A single turn carries every row of the set below to another of its rows. Some are shown first; where does it send the rows asked next?
Z120: [ 24  -5  12  11   9 -31   0  33 -10  18  -1   7  11  -3  43  22  12 -26
 -18   7 -18 -32  10   0   0  -4  -1   8 -24  10  12  11   6   1  17 -27
 -11  10  -5 -14  21  -1   8  27 -25  -8  -5 -11  -9 -25  17 -18  -4  14]
Z13: [  1 -10   6   6  13  10  11  -4 -24 -22  40 -31 -17  17  -5 -20  -6 -16
  13  19 -21 -14 -31  -9 -33   1  17  -8  56   9 -19  13 -10  25  19 -10
  -9 -16   4  -1  -1  -6 -18 -13  -5   1 -12 -10   0   1  27 -19  -7  -4]
Z760: [ 42  21  -5  -5   2 -39  15   4 -12   4  17 -18 -12   1  43  21  11  -3
   2  21  -1 -44 -11  -4   4  -7 -13   5   5  -5   7   8  11  -3  11 -16
  18  22 -24 -48   0 -18   0  16 -23  -8 -28   1  -5 -33   8 -21  -5  14]
Z832: [  1  14  23 -13  10  -9  21  11 -32  -6   5 -20 -30  13  17  -3  18   1
 -12  28  13   4 -22 -10  36  -3  -6 -20  37  -4   3   5  -4  16 -12 -16
  20  13   7 -53 -15 -15  -4 -10  -2  26 -30 -15  10 -38  -5 -15  24 -11]
Z987: [ 11   4  11  13 -11  15   0   0 -19  -7  18 -35 -33  19  35 -13  -5   5
 -17  24   8   3 -35  -9  16  10  -2 -20  30 -33   9   5  -6  12 -25 -11
   9  14   8 -27 -13 -21   2 -29  -1   5 -41   4   7 -30  -3  -2  28 -15]
Z90: [  5  24   3   7   7 -31  12  18 -17  16  -5   0  21 -15  24  11  14 -30
 -12  -7 -18 -46  12   3  17  -5 -11   7 -20   4  22  -1   7  20   7 -25
  -9   8  17 -15  21 -14  -6  19 -14  -3   3 -10   3 -12   6 -12  -8  20]
Z35: [  3  14  24  18  29 -14  41  14 -12  -4  20  -7  39  -8  -1 -15 -24  -1
 -29  17 -21  30 -27   1  -8 -34  -7  -2 -11  12   8 -13 -22  14   2 -25
 -17  -6  12 -19   1   4   0  20   3 -27  -3  -3   9  12  31   3  18 -10]
Z775: [ 11   1  12   7  15  24   3 -24 -26  18  25 -25   2  26  -8 -33 -12 -17
  14  21 -17   9 -32 -15 -23   1  24  -1  26  20 -18 -18  -4   4  -1   7
   0  12  20   1   9 -17 -24 -12  -2  10 -10   7  11 -11  29 -25  -2  -5]
Z38: [  9   6  30  13  46 -13  32  29 -15  -2  -5 -13  21  -5 -14   3 -12 -25
 -23  17 -18  34 -33  13  20 -35  11  -2 -10  28  10 -11  -6  18 -10 -13
   5  -1 -10 -10   6  15 -12   1  -3 -21  -9   2  15  -1  24  10  17  -6]
Z406: [  4  26   9 -12 -10   9  -1   7 -19  -5  35 -33 -17  21  29 -10  -8   1
   1  33  -2  -3 -27 -14  26   7 -15 -36  38 -15  11 -10  13   7 -18 -13
  25  26   7 -28 -16 -10 -17  -3  10  29 -25 -10  -1 -35  12  -8  19  -1]
Z906: [ 19   4  23  24  26   6  17  28  -8  -2  22 -12  29   2  -6 -13 -24  -9
  -9  23 -36  31 -27   7  -1 -34 -15  -9   6  26  22 -17  -3   1  -3 -17
   4   3 -10   3   8  10 -15  22  16  -7  -6 -20   1   9  33  14   9   3]
Z128: [  4  16  -4  -8   9 -26   8  13 -23  18   2 -16 -11 -14  -8  -8   4 -43
  11  21 -24 -40   4 -11   1   1  -5  14  13   1   2  -5 -16  17  12 -16
  -4  24  27 -15  26 -17  -8  10 -30  10  -2   2 -17 -26  -1 -31   3  13]
Z488: [ 20 -20  21  44  31   7  18  27 -17  -2   6 -21  28   2   4  -7 -23   2
 -24  11 -17  36 -39   9 -10 -28  -4   1   0   0  11  -3 -12   9 -15 -24
 -15  -7  -5   7   6  -3   8  -3   4 -24 -24 -12   7   5  19  12  17 -12]
Z662: [ 20  14   0   3  32 -46  20   6 -10   4  -2  -7   9 -29   0   4 -20 -18
   7  11 -30 -27 -24 -11   2 -20  -3  26  13  -2   3 -19  16   4  20 -10
  -9  10  -6 -24   7 -15 -17  23 -31 -15 -14   0 -12   5  15 -15 -22  23]
Z960: [  9 -14  17  41   2  13  13   9 -17 -10  -3  -5   4   6  50  -3  -1  20
 -21   0   9  11 -10  -4  14 -16  -6 -13  -7 -23  23  10  11  -1 -24 -35
  -4  -8  -1 -12  10  -8  22 -10  22 -13 -34  -8  22 -27   5   0  31  -2]
Z20: [  8  15  22  35 -14 -10  23  11 -15 -27   5   3  24   6  47 -19   9  20
 -29   1   3  14  -7 -17  25  -7  11  -1   1  -5  29   3  23  -3   0 -36
 -16 -11  10 -23  15  -8  15   0  20 -13 -22  -5  22 -35   8  -7  -2  16]
Z188: [  8   3  24  29  11 -19   9   0 -29  -5 -16   2  14   6  40  12  21  10
 -11   6  17  34  -2 -18  31 -23  17  -1  -6  -2  18   3  18   1 -11 -25
  -5 -13  -4 -23  22 -10  13  -5  12  -7 -12  -5  14 -51  20  -1  11  20]
Z927: [  2  -4  17  23  -6   4   1  -9 -24  -8   1  11  17  10  45 -14  -2  18
  -3   1   1   5   1 -13  14 -14  -1  -8 -11  -3  23  -4  29 -17 -15 -28
   9   2  -4  -2  21   0   7   9  37   1 -13 -10  21 -40  21 -11  13  20]
Z313: [  9   9  31  18  27   5   9  -9 -20  -7  24 -35  -4  24 -11 -27 -18 -19
  -6  29 -24  12 -33 -28 -19   1  21   7  39  -1 -31 -19 -19   8   2  -7
  -4   5  31 -13   8 -14  -4  -5 -27 -13 -13  31  11 -21  19 -23  -3  -2]
Z371: [ -3 -11   8  14  21   2  21  13  -9 -27  23  -5  14   8  -4 -14 -26 -18
 -13  11 -26  -5 -26   7 -16 -25   8   1  -3  10  -1  18  -7  19   3 -23
   8  -7 -23  12  16  26 -13   1   9 -34   6 -13   8  12  35  14   2   0]
Z971: [  3  -3  26  16  26   3  11 -25 -21   3   8 -27 -22  19 -27  -5  15 -25
  -1  13  -9  17 -37  -9  -4  -6  26  11  37  18 -16 -12   3  17   7   8
  -5   1  21 -14  -5 -10 -19 -19 -18  -5 -15  20  13 -21  10 -24   0  -9]
Z585: [  5  22   4  -9 -19   1  33  19 -17 -15  19 -34 -22  16  29 -31  12  -4
 -22  28   6   2 -17 -19  17   6 -10 -15  31 -27  -7  11  -2  15 -12 -18
  23  21  26 -33 -11   5 -12  -4  -9  16 -32   3   9 -45   2 -13  23  -3]
Z634: [ -9  11  -4 -23 -15  -7   5   2 -45 -19  32 -22 -10  20  36 -20  -8   9
   4  30  13 -18 -22 -15   4  10   4 -21  30 -23  -6  27 -13  23  -4 -26
  10   4 -11 -28   2 -16   1 -16  11  18 -12 -27  -7 -31  21  -8  10  -2]
Z430: [ 17 -13  16  19  18  19   6  -4 -28  10  15 -44  -8  15  -3 -28 -18 -12
  -8  20 -12  20 -47   2 -24   4  13   3  24  -4 -13  -7 -26  19 -14   1
 -14   0  17   2  -2 -19  -7 -28 -14  -5 -30  14  12  -5  17 -13  19 -20]
Z605: [ 38  37 -17   1  -3 -35  27  10 -18   0   4 -24  -1 -11  21  -3   7 -12
  11  15  -5 -40  -8 -16  23 -12  -5  14  16 -11  13  -1  22   8   6 -16
  14  22  -8 -35  18 -26 -13   5 -24  -1 -23   0  -9 -26  -6 -12 -23  29]
Z586: [ 36   1 -11   1  21 -37  27  26  -2  12   9 -14  11 -19  10  10 -13 -25
   6  21 -23 -15 -32   2 -16 -17  10  22  -1  18   5  -4   4   0  27  -9
 -12  18 -22 -19   7  -1 -17  14 -34 -18 -27   1 -19  -8  28 -25 -11   5]
Z747: [ 21  12   1  -8  -4 -24  -2   6 -18  22  24 -23 -12   3   3  10  12 -37
   6  27 -15 -42 -10   2 -11  14  11   7   1  19   7   2 -13  17  22 -14
 -12  27   5 -22   9 -15   2   1 -34   0 -10  14 -21 -30   2 -42   0  -6]
Z150: [  2  11   6  16  -4 -13   1   8 -28 -34  19 -10  12   6  55  -1 -13   7
  -1  11  -2  -5  -4  -6   7 -11   8 -18  -1 -16  22  18   5  13  -6 -35
   3 -23 -25  -2  26   4   8  -5  23 -19  -2  -4   9 -33  38  13   9  29]

Z128 -> Z605
Z20 -> Z35
And these:
Z13 -> Z634
Z38 -> Z971
Z488 -> Z430
Z760 -> Z120
Z906 -> Z775

